q397: [ 22  -9   0   8   8   9  11  14  10  13  -7   8  10 -29 -21   8  -4   2
  20  16 -22   2   4  10  -7  12]
q255: [ 14  -8 -10  19  18  12   6  35  27 -20  10 -30  10 -21 -20  -1 -16  -3
   4  17 -28   5  -6  14  -6 -22]
q695: [ 22  -9   0   8   8   9  11  14  10  13  -7   8  10 -29 -21   8  -4   7
   9  16 -23  11  -4  -1 -13  18]
q547: [  4  -7 -16 -43  40   5  17  13  26  -7  14 -16 -18 -19 -16  10  -6   9
  13   0 -24   4   9  20  -7 -22]
q975: [  4  -7 -16 -43  40   5  17  13  26  -7  14 -16 -18  24 -16  10  -6   9
  13   0 -24   4   9  20  -7 -22]
q992: [ 21  36  13   9 -39  -8  -8 -16  -5   1  -6 -11   3 -51  12   9   3   8
 -23  -6 -35  -6 -11  -6  29 -13]
q979: [ 15  49  12  -2 -40  -8 -15 -37  -6   4   9 -20  -9  45  29  12  11  14
 -25 -16   0   1   0 -12  48 -23]
q701: [ 16 -16 -18 -19  39   9  11  -2  26 -16  31 -31   5 -16 -10  -7  -4   1
   9  10 -17  -2   1  18  12 -42]
q442: [ 13  15  -2 -21  14   4   7  -3  12  10   7  13  -9  -5  -3   4  -9  -4
   4   2 -18   2   2   9   9  -6]
asked: [ 14  -8 -10  19  18  12   6  35  27 -20  10 -30  10 -21 -20  -1 -16  -3
   4  17 -28   5  -6  14  -6 -22]  q255
back: [-19 -18 -16  14]  q547
q975  [  4  -7 -16 -43  40   5  17  13  26  -7  14 -16 -18  24 -16  10  -6   9
  13   0 -24   4   9  20  -7 -22]
chg q701: [ 16 -16 -18 -19  39   9  11  -2  26 -16  31 -31   5 -16 -10  -7  -4   1
   9  10 -17  -3   1  18  12 -42]  21, [-2]

q396: [  4   5   5  -2  18 -10   7 -12  11  26 -36 -19  -6   0  14 -10 -31 -20
 -17   0  -3  12  -3   7  24   8  -6  -4 -21  -6  36 -13 -14   6  -6  -3
 -23 -15   2   9 -28   1  32 -11  -3  13   7 -28  -8  -2  -6 -27  -5  12
  -1 -10  17   3   4   3  11 -22]
q964: [-10  -8  12 -11   9   2  -5   7 -11 -15  -3  -2  11  -2  -6  -3 -17  -6
 -19 -11  -1  10   3   7   1   4 -22   0   8   9  -5   1  -2   6 -19   1
  -3   9   6  -4   2   3 -14   5   6   2   0   3 -22  -5   7  -9 -10  13
  -4   5   5  -3  24  -9   2   7]
q671: [ -9   7 -16   4  -7 -11  15 -11  -3  -7  -2  -8  -7   7   6   7   6  -5
   6   1   2  -7 -11  -2   6  -6   7   1 -13  -8   3  16   8  -3  -8   1
  -5  11  -1  12  12   1  -9   4  -2  11   4  10   7  -2   7 -10   1  -9
  -6  -9 -20  14   9   6   3   1]
q878: [  0  26  -8  -5 -14   6  17 -25 -15 -50  45 -11  -8  45 -23   7  28  -9
   7  11  38 -12 -23  18  12 -32  -4  42 -14 -21  -9  -3 -13 -27  17  35
   6  13  24  18  -1 -24   3 -18  -8  52 -12   1  46  28  29  32  23 -41
  10 -23   5 -16   1 -10  22 -44]
q935: [ 12   6  -5   0   6  -7 -23   5   4  -4  -8   2 -14  -1   3 -15   1   3
  12   7 -11 -20   1 -12  -9  -7   3  -5 -13   1  -8  20   3  -8  -8  14
 -22   8   6   5   7   4  -3  -7 -10   5   9  20  -1  -7   5   1  -2  -3
  -7  12  -1   8 -12  13  -6 -13]
q266: [ -9   7 -16   4  -7 -11  15 -11  -3  -7  -2  -8  -7   7   6   7   6  -5
   6   1   2  -7 -11  -2   6  -6   7   1 -13  -8   3  -9   2  -9   8   1
   7 -13 -11   1  -1  -7   5 -11  -2  -5  -3 -16  19  13 -12  11   5  -3
   3  -1   3  12  -8  -4   5  -2]
q167: [  0  -7  -2   2   0  -6   4  -4   3  -8  -8  -1  -1   3  -3  -4  -4   8
   1  -1   4  -1   3   6   0   0   0   3  -6  -3  -1  -2   4  13  -2  13
  -3  -5   0   6  -4  -4  -1  -4  -4  -4   4 -17   2   3  -1   2 -16   8
  -3  13   6  -8  -5   4   6  -2]
q902: [ -8   2   9   6   8   1  -6   8 -15  -7  -5  -9  20  -3  -9   3  -4  -5
 -19  -1   1  -1   1   9   8   0 -14  -2  -1  16  -3 -14 -11   5 -12   0
   7  -1  14  -6   6   2  -4  10  10  -2   7   0  -1  20 -13  -3  -3  18
 -11  14  10   1  14  -1 -16  12]
q601: [-20  15   8   0 -23  12  -7  18   5 -10  -2  19   3   9 -10   2 -10  11
  -3  14  -2   1 -20   1 -10   4 -18  -7  14 -16 -28  -7   9  -5 -16  -1
   6  -6  10  10  13   9 -20   9  10  -2  -2   0  12 -10   8  -5  24   0
 -14 -16  -1  30 -15  -4 -20   7]
q972: [ -1   3   2  -4 -18  24  18 -19  -4  22  18  13   8  18 -23  -7  -6  14
  22  -9  -8  13 -19  -8  -5 -25  -1  -5  -4 -15 -37  -2   0 -11  -4  -7
   4   9  -1  -3  16  12 -22 -15   5   3   1  16  -8   0   7   2  29  31
 -21 -34 -22  24 -17  -8 -33  14]
q749: [ -5  18  18  16   0 -13   5  12  -7  -3 -30  13  -7  16 -10   4   9   9
   8   6 -20   4 -11   5   2   7  -2 -14  19 -10   2   6  -5  11   5  10
  14  14 -16  18   0  -8  -5  -4  -9   0  -5   2  -2 -16   2  -3  15 -17
 -10   9  -5 -19  19  11  -5  11]
asked: [-10  -8  12 -11   9   2  -5   7 -11 -15  -3  -2  11  -2  -6  -3 -17  -6
 -19 -11  -1  10   3   7   1   4 -22   0   8   9  -5   1  -2   6 -19   1
  -3   9   6  -4   2   3 -14   5   6   2   0   3 -22  -5   7  -9 -10  13
  -4   5   5  -3  24  -9   2   7]  q964
asked: [  0  -7  -2   2   0  -6   4  -4   3  -8  -8  -1  -1   3  -3  -4  -4   8
   1  -1   4  -1   3   6   0   0   0   3  -6  -3  -1  -2   4  13  -2  13
  -3  -5   0   6  -4  -4  -1  -4  -4  -4   4 -17   2   3  -1   2 -16   8
  -3  13   6  -8  -5   4   6  -2]  q167

q712: [-17  12  -8 -11 -18 -20  -8 -20  -7  -8  17  14 -19 -14 -14  -7  -6 -40
  -9   4  -1 -12 -12 -21   0   0 -10 -25 -10   3  27]
q13: [  1 -11  -5  -4  11 -26   1  10  -3  11 -13  -2  23  18  18 -13  16   7
  -4  -8 -24 -10 -16 -14 -23  14  19  -8   7 -16  -9]
q829: [ -8  -5   0  -5   6 -16  -4  18  -7  -2   0   2   6  11  24 -13  11   4
   7 -14  -8  -5  -7  10  -5  12   1  17 -20  -4   5]
q343: [ -8   2  -7  -8 -15 -30  -6 -13  -5   2   6  41 -17  23 -20   6  -2 -29
  -4 -17 -21  21  13 -11   6  -3 -13 -16   7   9  24]
q410: [-10  11  -8 -15  -2  -7  -5 -11  -1   4  19  12  -2  22  -6  -8  -4 -17
  -3   3 -22  15 -23  -3   5  -7 -14 -12  -5  -2  13]
q753: [-29  -9  34   9  12  -3   0 -14  27 -23 -21  -8  22  -6 -10  -3  -1 -29
  -5  -4   1 -20   7  16   2 -15   6 -24 -21  -9  -9]
q813: [-24  15   6  17  -8  -3 -12  -7  -9  -9 -16 -13  23 -18  -1 -18  40 -28
 -31 -15   1  21 -16  17   2 -10  20 -21 -15  24  -3]
q482: [-45  16   3 -12 -11 -25 -15 -20  -9  -5  20  35   7  -1 -17   0   4  -7
  22  -5 -26  21 -18 -20  10 -11  -4  -3  29 -21  18]
q382: [-14  -9   0 -10 -15 -32  12  24  -5   2  55  21   4  -9 -11  42 -12 -20
  17   4   3  15   8 -15   2 -10  14 -30   5   2  29]
q712  [-17  12  -8 -11 -18 -20  -8 -20  -7  -8  17  14 -19 -14 -14  -7  -6 -40
  -9   4  -1 -12 -12 -21   0   0 -10 -25 -10   3  27]
chg q482: [-45  15   3 -12 -11 -25 -15 -20  -9  -5  20  35   7  -1 -17   0   4  -7
  22  -5 -26  21 -18 -20  10 -11  -4  -3  29 -21  18]  1, [16]

q518: [  5  -8 -16 -38]
q500: [  5 -39 -16  -8]
q635: [  5 -15 -38  -8]
q213: [  5 -16  -8 -40]
perm: [-39   5  -8 -16]  q500
chg q213: [  5 -16  -9 -40]  2, [-8]
chg q500: [  4 -39 -16  -8]  0, [5]
perm: [-38   5  -8 -16]  q518
perm: [-39 -16  -8   5]  q500

q187: [ 41   9  22 -27  -5   1  53   0  -4 -11  39   1  14  15  30   4  29 -20
  28  22  -1 -15 -24  -5  49  13   1  17  -9   7   1  24  13  17]
q968: [ 29  11  19 -25   7  -5  38  -2  -1 -11  38   3  14  15  21   4  29 -20
  30  21   3 -13 -27 -10  34  16  -5  17  21   1  -9  23  16  24]
q272: [ 12  17  20 -26   3  -3  34  -2   2 -11  41   3  13  11  26  11  45 -19
  34  30   0 -15 -24  -4  34  14  -3  35   2  36 -11  42  14  22]
q323: [ -2   1 -11 -28  -6  -5  34  -2   7 -11  37   4  15  16  24   4  44  -5
  30  23   2 -15 -24  -7  35  22  -5  19  12  -1  -8  31  22  19]
back: [-11   2  -2]  q272
chg q187: [ 41   9  22 -27  -5   1  53   0  -4 -11  39   1  14  15  30   4  29 -20
  27  22  -1 -15 -24  -5  49  13   1  17  -9   7   1  24  13  17]  18, [28]
asked: [ 12  17  20 -26   3  -3  34  -2   2 -11  41   3  13  11  26  11  45 -19
  34  30   0 -15 -24  -4  34  14  -3  35   2  36 -11  42  14  22]  q272
back: [-9  1 21 17]  q968
perm: [ 22  14  42 -11  36   2  35  -3  14  34  -4 -24 -15   0  30  34 -19  45
  11  26  11  13   3  41 -11   2  -2  34  -3   3 -26  20  17  12]  q272
back: [-15  -1]  q187

q128: [ 0  0 29 41]
q594: [ 0  0 41 29]
q560: [26 24 41 42]
chg q128: [ 0 -1 29 41]  1, [0]
chg q594: [ 0  0 42 29]  2, [41]
asked: [ 0  0 29 41]  q128
chg q594: [-1  0 41 29]  0, [0]
chg q594: [ 0  0 41 28]  3, [29]

q114: [ 14 -12  12   0   4]
q784: [ 16  -9  -9 -15   7]
q218: [ -5   2  -7  14 -10]
q611: [  2 -10 -23  -4  -3]
q61: [ 2 -5 13 -9  5]
q369: [ -6   0 -12  12 -10]
q399: [-19  -8 -49 -17  -4]
q452: [ 2 -9 13 -5  4]
perm: [-9 -5  2  5 13]  q61
back: [ 12 -12   0]  q369

q234: [-23 -10  40 -11  25 -10  -6  13  44  28  33  18  22 -20 -12  23   0 -30
  25  13  10  14 -23  29  25  14  24  34  13  14  10 -22  13  -9  30   4]
q634: [ 27 -31  -1 -30  -2 -14  31  27  15 -14  13   9  18  28  34  11   4  22
   6  20   9 -10  14  24  18 -23 -11  16 -24   7   1  30  10   8  -7  -9]
q41: [-11  18 -10  34   8  -1  14  -9  -7   6  20 -23   9 -30   1 -24  11  16
  22  27  27  18   4  -2  30 -14  24   9 -14  16   7  31 -31  10  28  13]
asked: [-11  18 -10  34   8  -1  14  -9  -7   6  20 -23   9 -30   1 -24  11  16
  22  27  27  18   4  -2  30 -14  24   9 -14  16   7  31 -31  10  28  13]  q41
chg q41: [-11  18 -10  34   8  -1  14  -9  -7   6  20 -23   8 -30   1 -24  11  16
  22  27  27  18   4  -2  30 -14  24   9 -14  16   7  31 -31  10  28  13]  12, [9]
chg q234: [-23 -10  40 -11  25 -10  -6  13  44  28  33  18  22 -20 -12  23   0 -30
  25  13  10  14 -23  29  25  13  24  34  13  14  10 -22  13  -9  30   4]  25, [14]
perm: [ 30  10   8  -7  -9  27 -31  -1 -30  -2 -14  31  27  15 -14  13   9  18
  28  34  11   4  22   6  20   9 -10  14  24  18 -23 -11  16 -24   7   1]  q634
q41  [-11  18 -10  34   8  -1  14  -9  -7   6  20 -23   9 -30   1 -24  11  16
  22  27  27  18   4  -2  30 -14  24   9 -14  16   7  31 -31  10  28  13]

q92: [-10  -7   8  52  36 -34   8 -10  11 -12  -6 -10 -20   7  24   7   4 -12
 -14  -6  10  16 -20 -30 -37  10  10 -21   2   0  13  15   0 -17  19  -8
 -10  39  38  29 -10 -10  -4  15  33 -11  -3]
q847: [ 17 -13 -26   2 -26 -10   5 -21 -13   0  31 -30  40  27  22  -9 -34   3
  11 -19  10  -7 -26  16   3 -16  17   3   6 -13  23  -8  -3  -7  21   5
 -12  -2 -14 -42 -14  13  19  17 -23 -23  29]
q906: [  9   7 -21 -20  39  30 -22  10  -6  -1   2  18 -41 -11  -2   1  -8   9
  26   1 -42 -44  26  28  23   6   9   2  11   2  -9 -16 -15 -19 -15  -5
  14  -3 -15 -10   2  13   6 -22  10 -15  -2]
q335: [ 14   3  -9 -21 -25   6 -17  -2  23  -4 -51 -36  36   9  -2 -19 -11   6
   4  -1  55  20  -7 -25 -19  10 -23 -14 -11   6 -10  -8  -7  -6  23   4
   1  -3 -13  16  17 -10 -26   2 -26 -10  -3]
back: [-10 -26   2 -26 -10  17]  q335
asked: [  9   7 -21 -20  39  30 -22  10  -6  -1   2  18 -41 -11  -2   1  -8   9
  26   1 -42 -44  26  28  23   6   9   2  11   2  -9 -16 -15 -19 -15  -5
  14  -3 -15 -10   2  13   6 -22  10 -15  -2]  q906
back: [-20  16  10]  q92
q92  [-10  -7   8  52  36 -34   8 -10  11 -12  -6 -10 -20   7  24   7   4 -12
 -14  -6  10  16 -20 -30 -37  10  10 -21   2   0  13  15   0 -17  19  -8
 -10  39  38  29 -10 -10  -4  15  33 -11  -3]
chg q92: [-10  -8   8  52  36 -34   8 -10  11 -12  -6 -10 -20   7  24   7   4 -12
 -14  -6  10  16 -20 -30 -37  10  10 -21   2   0  13  15   0 -17  19  -8
 -10  39  38  29 -10 -10  -4  15  33 -11  -3]  1, [-7]
chg q335: [ 14   3  -9 -21 -25   6 -17  -2  23  -4 -51 -36  36   9  -2 -19 -11   6
   4  -1  55  20  -7 -25 -19  11 -23 -14 -11   6 -10  -8  -7  -6  23   4
   1  -3 -13  16  17 -10 -26   2 -26 -10  -3]  25, [10]

q217: [ 34 -21 -26  11  -1   9]
q144: [  8 -17   3  -2  18  -3]
q638: [ 25 -27 -15   2  24   2]
q421: [-21   7  16 -13  24  -9]
q513: [  6 -21  -9 -13  24  16]
q455: [  9  34 -27 -21  -1  11]
q591: [-21   7  16 -13  24  -4]
chg q638: [ 25 -28 -15   2  24   2]  1, [-27]
perm: [-21 -13  -4   7  16  24]  q591
perm: [-13  24  -9 -21   7  16]  q421
asked: [ 25 -27 -15   2  24   2]  q638
q591  [-21   7  16 -13  24  -4]
q144  [  8 -17   3  -2  18  -3]
perm: [  9  -1  11 -26 -21  34]  q217

q440: [29  1 -1  3 -6 16]
q351: [ 44 -12   7   0   0  22]
q855: [39 -8  4 39 -3 20]
q958: [26  3 -2  3 -7 15]
q24: [36 -5  2  2 -4 19]
q401: [17  9 -5  4 -9 12]
q734: [22  6 -3  4 -8 14]
q155: [33 -2  1  2 -5 18]
q383: [29  1 -1  3 -2 21]
q682: [20  7 -5  4 -8 13]
back: [12 -9  4 -5]  q401
again q855:   [39]

q165: [-5  4  1 -1 -4 -1 -4]
q954: [10  0  0  9 -3 -7 -3]
q404: [-11   1   5 -13  11   7   2]
q692: [  4 -14  -1 -13  -2  -3  50]
q912: [-8 13 13 13 13  3  5]
asked: [-11   1   5 -13  11   7   2]  q404
back: [  7  11 -13   5   1 -11]  q404
again q912:   [13]
q404  [-11   1   5 -13  11   7   2]
q912  [-8 13 13 13 13  3  5]

q925: [  6 -28 -21 -21  39   2]
q937: [ 17 -16   7 -19  -6  15]
q148: [ -4 -30   2 -12  -4  38]
q526: [ 39  -5  -3 -27 -40  18]
perm: [-40 -27  -5  -3  18  39]  q526
back: [-5 39]  q526
again q925:   [-21]

q73: [20 10 13  9  4  6  2]
q708: [ -6 -23  42   1   3   6  -1]
q238: [ -1   5 -13  -1  -2  -3   1]
q364: [ 3 -5 15  3  2  2  1]
q4: [ 3  2  2 15  1  2 -5]
q430: [ 6  2  3  0  2  5 -2]
q672: [ 2 -4  9  5  0 -2  3]
q238  [ -1   5 -13  -1  -2  -3   1]
again q430:   [2]
perm: [-5  1  2  2  3  3 15]  q364

